(in the rows, 128 means zero)
Turns in one plane each, and the order they were made in; the first pair answered:
Z_483:
[174 148  82 138  67 133 119 124 157 126 121 137 129 118  93 149 135 161
 176 111 119 127 118 118 174 136  97 165] -> [162 128  78 115  76 145  89 125 168 143 132 148 136 123 104 171 117 139
 181 132 123 141 112 100 171 118 125 152]
[118 127 131 121 117 136 133 132 135 133 100 145 131 107 126  86 145 150
 152 118 106 134 125 155 105 119 161 109] -> [104 111 140 112 138 147 102 126 133 136 114 148 134 121 142 105 125 123
 148 140 117 137 115 129 108  95 168 100]
[129 134 120  99 115 117 135 146 157 150 106 158 154 110 151 143 124 155
 155 129  97 153 133 146 104 126 171 109] -> [115 106 142  97 151 130 105 136 139 131 120 149 146 134 173 153 110 111
 141 164 126 142 121 105 114  86 137  98]
[110 142 144 115 112 155 127 160 118 134 175 153 137 153 105 119 167 135
 135 118 145 120 108 148  98 120 156 111] -> [107 136 150 113 122 158 124 156 113 124 175 152 139 159 114 123 159 124
 131 126 159 123 110 135 101 106 146 109]
Z_934:
[115 118 142 135 153 151  74 137 144 129 120 128 117 131 133 137 104  91
 154 150 137 123 127 119 152  80  99 124] -> [120 117 127 130 124 145  71 154 156 149 146 140 131 126 118 165 112 101
 156 139 120 111 111 114 145  95 122 135]
[113 124 143 128 116 153  73 119 100 127 160 147 103 121 152 143 100  69
 152 142 106 140 113  71 134 100 122 107] -> [135 136 117 135  89 144  70 121 123 132 159 154 103 108 130 168  93  87
 155 125  89 149 136  84 137 120 121 130]
[ 60  87 173 138 182  95 151 114  81  92 108 120  90 107 136 108  94  97
  99 140 154 147 123 108 148 108 101  92] -> [ 91  91 132 127 105  80 136 158 107 164 193 141 109  94  83 188 107 124
 109 123 121 115  81 106 124 155 172 136]
[104 143 119  72 112 135 106 133 142 162 103 158 149 113 144  97 146 155
 145 131 113 141 129 139 104 109 203  79] -> [127 156 103  92 109 125 107 120 157 150  73 153 145  98 140 102 130 162
 152 116 110 161 164 157 116 123 181  96]
Z_244:
[ 98 123 147 130 151 157 106 106 106 123 119 146 119 144 135  90 129  97
 127 149 127 134 132 118 133  98 120  98] -> [105 114 118 115 170 136 131 104 139 131 110 123 128 130 135 142  97 112
 117 154 146 165 163 104 135 139 116 124]
[209 145  97 156  86  81  96 133 154 158 180 124 131 119  82 240  84 137
 108 135 139 132 147  89 111 158 122 219] -> [128 145 199 158  95 126 126 149  58 145 173 149 110 169 103  63 206 144
 118 128 130  65  48 125  65  89 176 116]
[141 139 119 106 116 135 111 116  89 149 154 101 140 127  97 151 118 135
  98 134 122 121 109  92 143 177 146 121] -> [132 140 134 109 112 143 102 117  76 145 159 118 138 128  97 132 130 129
  99 130 120 114  89  96 144 161 144 111]
[121 122 163 134 146 152  97 106 110  96 114 142 118 143 140 109 141  94
 157 158 121 129 125 111 136  80 118 107] -> [118 104 137 111 179 132 146  97 130 102  98 110 128 133 151 142 120 122
 146 163 147 165 150  95 135 128 121 122]
Pairs:
Between the rows of a pair lie 2 to 4 turns.
[107 143 150 140 156 141 162 111 116  90  62 127 112 135 151  50 147 131
 132 117 142 152 142 149 139 118 102 103] -> [ 84  95 158 100 169 153 127 133 105 138 147 125 129 165 154 111 144  95
 116 164 168 120  81  85 119 102 154  99] : Z_244, Z_934
[148  83 184 178  85 130  86 133 135 113 106 123 152 139 151 120 111  62
 112 140 132 116  81 127 156  66 139 113] -> [164  97 184 187  57 119 118 152 121 116 121 118 153 133 127 107 151  90
 110 111 122  88  65 142 149  94 146 124] : Z_483, Z_934
[154 108 104  92 123 132 140 136 143 117 141 125 139  49 124 159  89 137
 144  90 101 127 174 111 176 148 103 135] -> [127 110 148  92 111 157 125 143 101 121 148 156 133  64 126  87 139 129
 162  87  78  94 118 132 156  99 143  88] : Z_244, Z_483
[119 120 154 145 141 124 146 129  97 110 141 124 129 136 132  84 159 115
  98 142 167  93 110 110 146 110  98 124] -> [151 117 114 131 136 104 148 136 136 132 156 110 138 113 119 165 123 128
  92 143 167 112 133  99 152 151  96 169] : Z_244, Z_934, Z_934
[154 170 117 135 107 128 153 136 140 118  83 136 126 110 103  85 144 174
 143 117  99 139 140 180 132 147 137 116] -> [117 116 157 117 154 154  96 136 104 120 149 135 128 160 128 119 128  96
 113 179 148 109  90 101 135  84 122 100] : Z_934, Z_934, Z_483, Z_483
[131 101 117 128 134 135 118 127 124 187 130 110 155 137 120 153 136 129
 157 135 108 173 101  96 135 124 192 125] -> [164 137 132 177  96 120 152 121  95 153 117 109 136 124  97 108 166 149
 151  94  91 149 115 137 146 140 144 151] : Z_244, Z_483, Z_483, Z_483
[119 114 117 109 119 138  53 132 156 149 136 152 136 117 139 169  88  96
 144 140 121 136 111 115 130  95 158 115] -> [ 92  94 115  83 162 133 114 128 152 151 115 120 141 124 157 164 100 122
 126 146 146 155 113 107 118 128 179 111] : Z_244, Z_244, Z_244, Z_244
[161 142 112 155 118 110 155 122 141 110 116 104 126 102 118 128 117 152
 102 108 133 127 144 144 152 155  84 160] -> [142 116 104 112 100 130 102 151 157 168 165 128 144 110 112 165 111 137
 120 140 121 117  90 119 123 132 171 134] : Z_483, Z_934, Z_934, Z_244
[139 114 145 143 127 136 105  85 126 118 120 147 136 103 145 132 115 100
 135 150 122 151 156 105 118  77  88 116] -> [109  95 154 120 145 147 146  95 104 137 132 134 136 120 158 119 147 119
 124 149 132 138 123  97  94  84 133  99] : Z_244, Z_934, Z_934, Z_934
[140 145 137 138 132 118 173 125  88  81 145  89 123 138 148 115 152 136
  92 115 153 103 132 133 123 134  87 145] -> [148 159 109 121 110 110 183 132 118 109 118 100 132 112 135 112 148 177
 122 105 122 127 144 165 104 161 133 139] : Z_483, Z_934, Z_934, Z_934
[133 135 125 128 143 109 188 117 113 113  97 110 132 137 119 101 151 160
 117 104 142 138 143 132 136 173 119 135] -> [109 120 131 101 142 120 170 134 113 146 132 118 147 152 128 119 157 154
 121 118 134 128 103 115 109 166 178 118] : Z_934, Z_483
[ 94 137 152 116 125 109 178 127 103 140 159 128 134 129 121 101 190 144
 109  96 129 110 110 140 106 141 161 132] -> [140 175 125 151  87 101 148 115 135 124 136 138 124  99  98 118 164 147
 122  79 108 122 155 171 132 150 117 166] : Z_934, Z_244
[111 106 123 104 136 133 129 134 147 148 125 111 151 138 128 106 171 117
 154 117 152 131  99 127  86 122 193 114] -> [145 131 115 139 150 124 122  98 161  93  76 109 136 122 140 110 127 102
 139 118 166 163 164 131 119 119 100 141] : Z_244, Z_934, Z_483
[130 130 142 128 121 155  64 137 112 130 145 173 121 124 131  88 130  98
 163 139 102 115  92 156 117  43 160 105] -> [141 142 134 138 131 151  75 115 123  98 104 167 118 108 134  78 121 102
 165 132 107 138 129 173 132  38 121 112] : Z_934, Z_934
[152 141 154 160  99 137 101 135 102 135 183 140 123 146 108 150 152  99
 109 130 124  78  95 110 133  98 106 146] -> [138 136 168 163 124 143 104 112  89 105 157 134 120 153 128 122 150  90
 109 138 140  95 115 108 140  81  76 135] : Z_934, Z_934
[104 106 183 126 171 133 152 125  85 134 147 109 105 159 143 108 141 123
 101 139 162 108 108 108 125 123 106 128] -> [149 145 170 161  99 122 134 137  94 131 157 132  99 136 100  98 152 139
 120 103 119  81 113 149 131 132  96 148] : Z_244, Z_483, Z_244, Z_934
[173 138 118 159  91 117 116 133 145 109 150 135 116 109 106 182  96 147
 128 124 125  95 159 112 151 137  63 161] -> [124 109 151 135 173 139 129 108 128  85  99 119 112 135 156 131  92 134
 118 156 159 127 169  96 153 103  58 113] : Z_483, Z_934, Z_244
[193 131 101 123  85 106 109 125 147 130 131 155 112 134  76 195 109 111
 116 114  95 141 152 109 190 122  81 141] -> [122  89 124  73 163 108 224 122 117 133  97 103 126 160 121 141 160 159
  90 115 132 157 133 107 151 163 131 103] : Z_244, Z_244, Z_244, Z_244
[153 144 114 122  89  98 142 149 125 106 154 104 119 116 119 193 132 107
 108  95 141  99 153 115 158 176 104 198] -> [108 117 139  96 129 105 185 151 102 117 153  82 127 144 143 159 164 121
  96 105 168  98 129 100 137 183 136 174] : Z_244, Z_244, Z_934, Z_934
[116  98 143 118 191 118 172 121  93 113 129  72 128 152 140 160 128 118
  63 149 187 110 126  89 128 138  84 164] -> [100 101 169 125 180 140 160 131  63 107 131  92 120 160 143 112 159 112
  68 143 177  87 100  99 124 104  92 143] : Z_244, Z_244
[153 116 129 127 109 114 126 139 126 153 168 138 123 128 139 158 134 132
 119 116 132 111 109 135 122 171 141 172] -> [121  96 163 119 159 132 120 121 104 135 150 130 122 144 168 129 127  99
 115 143 164 116 103 116 125 139 128 139] : Z_483, Z_934, Z_934
[212 160 144 152  60  95 109 120 120 130 148  98 112 128  85 142 124 105
 116 118  71 126 160 116 140 130  78 176] -> [176 132 170 123  66 111 102 148  97 160 205 100 118 156  91 140 151  94
 113 133  83  87  98  85 117 111 129 156] : Z_934, Z_934
[176 161  92 122  83  91 129 157 141 103 149 167 107 107  71  86 178 154
 121  93 128 125 144 177 127 134 145 125] -> [184 160  82 122  81  83 126 155 155 104 148 158 111 100  75 107 166 159
 117  91 129 136 160 168 131 147 138 137] : Z_244, Z_244
[142 125 157 146 156 133 128  94 119  86 120 116 109 146 113 121 130  91
 113 135 151 118 132 106 160  93  48 139] -> [140 148 129 128  99 121 173 127 141 128 109 124 123 118  83  94 174 174
 144  90  98 119 126 170 123 151 140 130] : Z_483, Z_934, Z_483, Z_934
[106 102 155  99 125 127 160 134 114 164 172 116 112 114 156 151 123 135
 129 137 104 115  90 150 119 146 162 166] -> [ 92 108 183 110 152 142 153 112  97 127 126 118  96 118 173  99 125 120
 130 144 116 122 105 157 136 110 122 147] : Z_244, Z_244, Z_934, Z_934
[129 134 146 140 150 142 154 130 121 104  95 132 123 141 120  68 156 137
 111 103 128 119 151 174 118 129 104 125] -> [139 131 121 131 162 130 174 127 142 111  92 117 129 133 125 104 128 145
  99 110 139 142 176 163 122 155 102 142] : Z_244, Z_244, Z_244
[145 106 132 132 138 129 106 121 115 121 183 109 135 142 135 176 107  78
 122 145 150 112 121  88 125 136  96 149] -> [174 136 114 155 111 111 139 119 124 105 150 107 130 121 122 160 118 112
 122 112 129 117 157 126 135 167  74 166] : Z_934, Z_483
[144 124 106 153 126 136 103 103 163  82 107  89 108 155 128 113  94 106
 188 117 179 159 161 104 167 133  81 128] -> [134 112 109 141 151 129 130 107 156  83  96  75 108 160 140 103 103 117
 178 113 194 166 161 106 161 148  97 118] : Z_244, Z_244
[136 150  95 147 120 108 110 152 140 123 121 125 121 105 137 105 122 132
 155  91 110 139 132 145 104 149 137 108] -> [125 152 114 147 127 120  99 150 120 120 123 129 117 117 139  84 129 124
 155 100 110 133 119 144 106 122 134  92] : Z_244, Z_934, Z_244, Z_244
[134 123 120  97  71 135 117 191  79 171 216 145 108 132  75 131 177 122
  69 119 134  73  79  88  59 122 176 165] -> [ 78  82 155  82 189 140 170 150  55 122 143  97 105 161 140  90 157 109
  36 151 199 120 111  61  68 101 129 135] : Z_244, Z_934, Z_934
[159 145 165 174 121 112 165 120  77  85 139 110 114 144 125  84 176 132
  89 100 131  97 124 131 141 131  78 139] -> [188 142 107 155  92  90 149 136 125 127 167 108 125 123  97 173 142 152
  97 100 118 110 133 123 136 175 100 180] : Z_244, Z_934, Z_244, Z_483
[126 152 114 130  97 131 114 126 138 139 100 150 134 112 127 131 132 136
 146 114 107 132 136 159 114 125 141 115] -> [127 144 105 128 110 121 115 124 150 140  99 142 135 112 130 153 110 127
 142 123 118 147 149 150 119 138 135 128] : Z_244, Z_934, Z_244
[137 111  97 105 164 149  90 135 179 119 101 139 138 117 158 135  87  98
 150 166 151 189 155 122 133 123 135 110] -> [119 104 119  98 147 162  68 152 155 138 139 150 141 138 149 124 118  85
 155 170 145 153 107 115 117 104 172  91] : Z_934, Z_244
[117 126 148 137 148 145 133 117 110  94 116 122 111 136 142  87 139 123
 133 141 142 155 134 123 134 118 104 127] -> [127 120 112 114 140 139 116 124 158 118 123 127 128 114 138 142 102 127
 146 155 130 181 146 114 131 134 131 139] : Z_244, Z_483, Z_483, Z_483
[104 171 120 137 146 162 143 140 153  98  73 113 136 106 151  86 119 138
 134 115 115 133 168 132 136 105 171 106] -> [ 88 159 137 128 160 170 138 141 138 101  89 115 134 122 154  79 119 127
 131 130 126 125 150 120 136  87 177  93] : Z_934, Z_934, Z_934, Z_483
[141 115 129 172 119 141  82  97  99 108 154 141 144 138  92 144 123 103
 134 136 141  93  93 130 113  73  80 144] -> [104  89 141 147 172 144 127  88  90 103 137 115 152 155 128 130 133 107
 118 153 175 110  94 116 102  77  93 128] : Z_244, Z_244, Z_934, Z_244
[153 147 150 145  98 132 125 139 100  92 117 181 103 125 110 100  95 138
 131 138 106 117 158 144 160 133  59 117] -> [158 141 137 131  67 128 118 161 110 126 165 188 112 122  85 135 104 147
 128 134  89  98 132 142 142 147  96 127] : Z_934, Z_934
[ 86 132 129 103 156 124  99 127 152 133  89 155 123 114 153 104 103 134
 138 136 134 174  99 139 109 122 164  91] -> [ 85 130 128 101 146 123  97 131 147 147 110 151 118 120 147 113 105 138
 138 133 133 164  91 133 102 125 174  93] : Z_934, Z_934, Z_934
[133 127 142 150 137 128 131 119 107 105 104 128 100 128 144 123 107 122
 113 134 117 135 161 129 136 130 105 121] -> [120 122 122 121 123 133 120 144 128 149 118 142 115 118 142 142 114 135
 134 138  95 139 135 134 114 138 177 107] : Z_483, Z_483, Z_934, Z_934
[179 147 102 158 112 112 109 116 137 110 137 121 118 102 106 153 102 118
 117 135 127 125 152 135 149 132  61 167] -> [100 121 131  96 132 143 116 146 131 169 130 139 139 122 123  97 155 143
 146 141 106 125  91 147  90 113 196  86] : Z_244, Z_483, Z_483
[113  96 164  96 161 162  94 119 101 113 188  98 124 177 141 152 140  84
 111 127 153 132 107  72 121 123 142 146] -> [142 146 107 100 109 142 129 120 158 115 105 108 130 115 119 132 134 163
 155  79  98 182 165 161 116 182 172 158] : Z_934, Z_934, Z_483, Z_483
[111 139 119 145 130 147  70 115 130 115  83 162 136 131 143 109  99  91
 134 137 120 166 127 133 132  86  94 115] -> [ 74  97 113  96 160 134 127 141 133 157 118 131 157 144 150 141 118 121
 111 144 139 160  92 111  92 132 166 114] : Z_934, Z_244
[151 129 147 158 123 141 116  80 132  83 113 154 108 118 106  92 123 143
 143 129  80 123 177 146 103  95  89 153] -> [159 126 128 147 129 133 125  81 148  83 111 148 111 119 107 121 114 151
 139 127  84 143 194 144 104 118  81 171] : Z_244, Z_244
[154 146 120 152 137 129 115 103 133  97 101 151 123 108 117 137 107 121
 142 121 116 138 154 150 135 107  91 130] -> [120 125 136 120 127 129 144 136 109 139 150 149 134 127 110 127 155 147
 135 113 118 104  89 145  96 127 171 115] : Z_244, Z_934
[149 128 105 150 126 103 157 125 132 121 124 113 123 126 127 148 124 163
 122 121 127 145 163 135 130 184 116 166] -> [128 105 146 150 152 132  94 124  97 117 157 127 112 158 146 145 117 101
 117 164 149 122 122  93 135 114 106 140] : Z_934, Z_244, Z_934
[119 124 131  96 150 126 157 131 141 171 141 121 130 152 143 175 111 110
 125 169 161 144 135  91 110 144 160 136] -> [134 127 128 102 137 121 153 128 150 169 147 121 132 145 138 179 107 118
 128 160 154 145 146  97 111 153 157 144] : Z_934, Z_934, Z_934
[116 117  98  98 172 125 115 132 130 132  87 116 124 137 178 134 115 109
 131 135 162 153 115 111 145 128 152 128] -> [136 132  76 109 153 115 118 129 143 127  79 121 122 122 169 153 111 119
 137 123 153 161 135 121 153 143 149 139] : Z_934, Z_934
[105 123 145 104 130 148  83 126 135 160 116 162 141 108 136 112 112 112
 145 122 127 142 109 139 140 112 170  88] -> [110 124 171 131 162 141 125 105  97 114 103 133 124 120 150  84 126 108
 116 117 157 131 125 131 156 115 111  98] : Z_934, Z_244, Z_483, Z_483
[114 144 145 110 161  95 124 133 150  95 113 128 141 116 114 113 119 156
 134 128 104 158 136 180 103 150 182 116] -> [116 130 173 115 151  93 130 153 116 102 171 122 137 147 103 122 146 141
 109 133 119 109  97 154  99 147 185 127] : Z_483, Z_483, Z_483, Z_934
[149 138 106 166 143  91 144  96 183 140  75  97 129 110 157 134 140 105
 116 153 124 159 180 162 154 144  84 120] -> [143 158 125 171  93 118 116 113 169 160  83 129 130 107 143  81 174 110
 152 144  85 130 146 196 139 115 128  84] : Z_244, Z_483
[102  94 133 112 141 138 131 120 105 147 167 112 127 146 125 129 114 100
 116 161 164 120 106  77 133 117 141 136] -> [108 120 106 114 105 126 174 129 130 159 118 117 128 110 108 103 138 170
 141 119 120 139 126 138 118 158 184 136] : Z_483, Z_483, Z_934, Z_483
[109 126 123  89 166 153 102 110 134 115 114 145 135 104 146 124 130 132
 151 154 135 155 129 113 120  97 149 107] -> [129 139 118 105 165 148 103 100 133  91 100 135 127 102 147 132 119 129
 140 151 138 160 152 118 139 102 116 122] : Z_934, Z_934, Z_483
[127 135 131 108 111 135  94 127 127 177 143 141 148  90  76 133 130 130
 149 144  89 127  82 142  97  88 182 115] -> [102 119 162 108 161 150 104 107 104 144 106 132 136 106 104  86 133 115
 139 154 112 138  91 133 108  55 156  88] : Z_934, Z_934
[145 121  91 125 123 116 130 144 143 158 152 103 125 124 120 185  85 122
 143 138 139 117 123  95 118 163 140 144] -> [141 118 115 145 158 121 133 126 125 121 138  88 118 136 139 166  81  98
 125 154 163 118 138  85 138 143  85 142] : Z_483, Z_934
[136 115 128 122 152 130 102 126 155  83  79 143 132 127 165  90  89  96
 147 159 129 173 175 160 154  89 113 128] -> [104  91 140  78 139 146  98 158 143 136 126 153 147 142 159  91 119  97
 145 168 117 146 123 146 114  87 197 102] : Z_483, Z_483, Z_483, Z_934
[134 141 166 174  87 117 159 136  73 118 132 144 114 137 131  77 181 150
 121 113 121  76  94 130 123 115 142 136] -> [134 138 176 176 104 122 151 133  68 114 140 138 111 141 136  80 176 135
 117 126 137  73  92 119 129  99 124 133] : Z_483, Z_483, Z_483, Z_483
[172 137 163 175 103 118 103 103 101 135 171 117  76 130 102 136 168 112
 100 123 139  74  95 101 143 116 104 148] -> [161 139 153 164 150 103 170  78 120 106  84  86  77 112 131 103 160 155
  97 109 149 136 154 131 148 154  86 142] : Z_483, Z_934, Z_244
[115  94 154 113 168 146 132 157 108  94 122 125 128 146 161 112 104 111
 115 133 154 121 106  94 116 111 129 122] -> [147 123 127 138 153 129 134 142 141  76  90 124 121 116 155 123  83 133
 121 122 141 147 150 113 138 134  87 147] : Z_934, Z_934
[126 108  87 123 128 133 140 126 149 120  92 120 143  81 148 162 122 150
 154 126  96 159 169 145 144 155 136 112] -> [ 96  85 108 101 151 148 118 125 137 128 119 119 152 102 166 174 111 115
 144 157 121 149 133 106 140 122 150  92] : Z_483, Z_934
[124 132 131 134 147  96 156 146 113 120 161 107 126 156 137 146 144 127
 102 132 160  95 119 113 136 134 100 151] -> [128 138 132 135 153  93 152 138 115 108 148 108 124 147 138 144 136 130
 105 131 161 102 136 119 139 135  86 152] : Z_934, Z_934
[139 134  85 153 103 122 136 120 147 120 142 128 139 108 102 166 128 131
 167 113 100 161 151 163 138 136 128 150] -> [141 127 107 174 125 124 138 108 122  85 142 122 121 120 117 155 129 103
 142 119 131 145 153 139 156 122  76 152] : Z_483, Z_483, Z_483
[ 98  71 135  97 159 167  99 115 163 140 114 130 123 130 157 121 115  93
 135 154 150 164  94  99 113 111 184  90] -> [139  94 101 116 126 151  72 111 193 139 118 140 121 102 143 164  74  91
 143 145 136 184 124 106 130 123 160 127] : Z_244, Z_934
[119 146 112 165 106 106 144 126 164  97 127 113 134 114 111 105 133 156
 172 117 109 124 168 152 130 141 103 122] -> [103 120 134 167 143 117 111 113 151  85 140 108 128 134 127 117 114 112
 162 151 140 119 161 106 143 108  73 115] : Z_483, Z_483, Z_483
[146 129 141 112 144  92 216 177 127 135 145  88 114 127 133 133 168 175
 108 188 157 159 119 133 100 129 118 101] -> [170 160 162 151  86 118 139 177 115 126 168 136 102 124 104 107 171 144
 129 184 121 118  93 148 115  67  99  89] : Z_244, Z_244, Z_244, Z_244
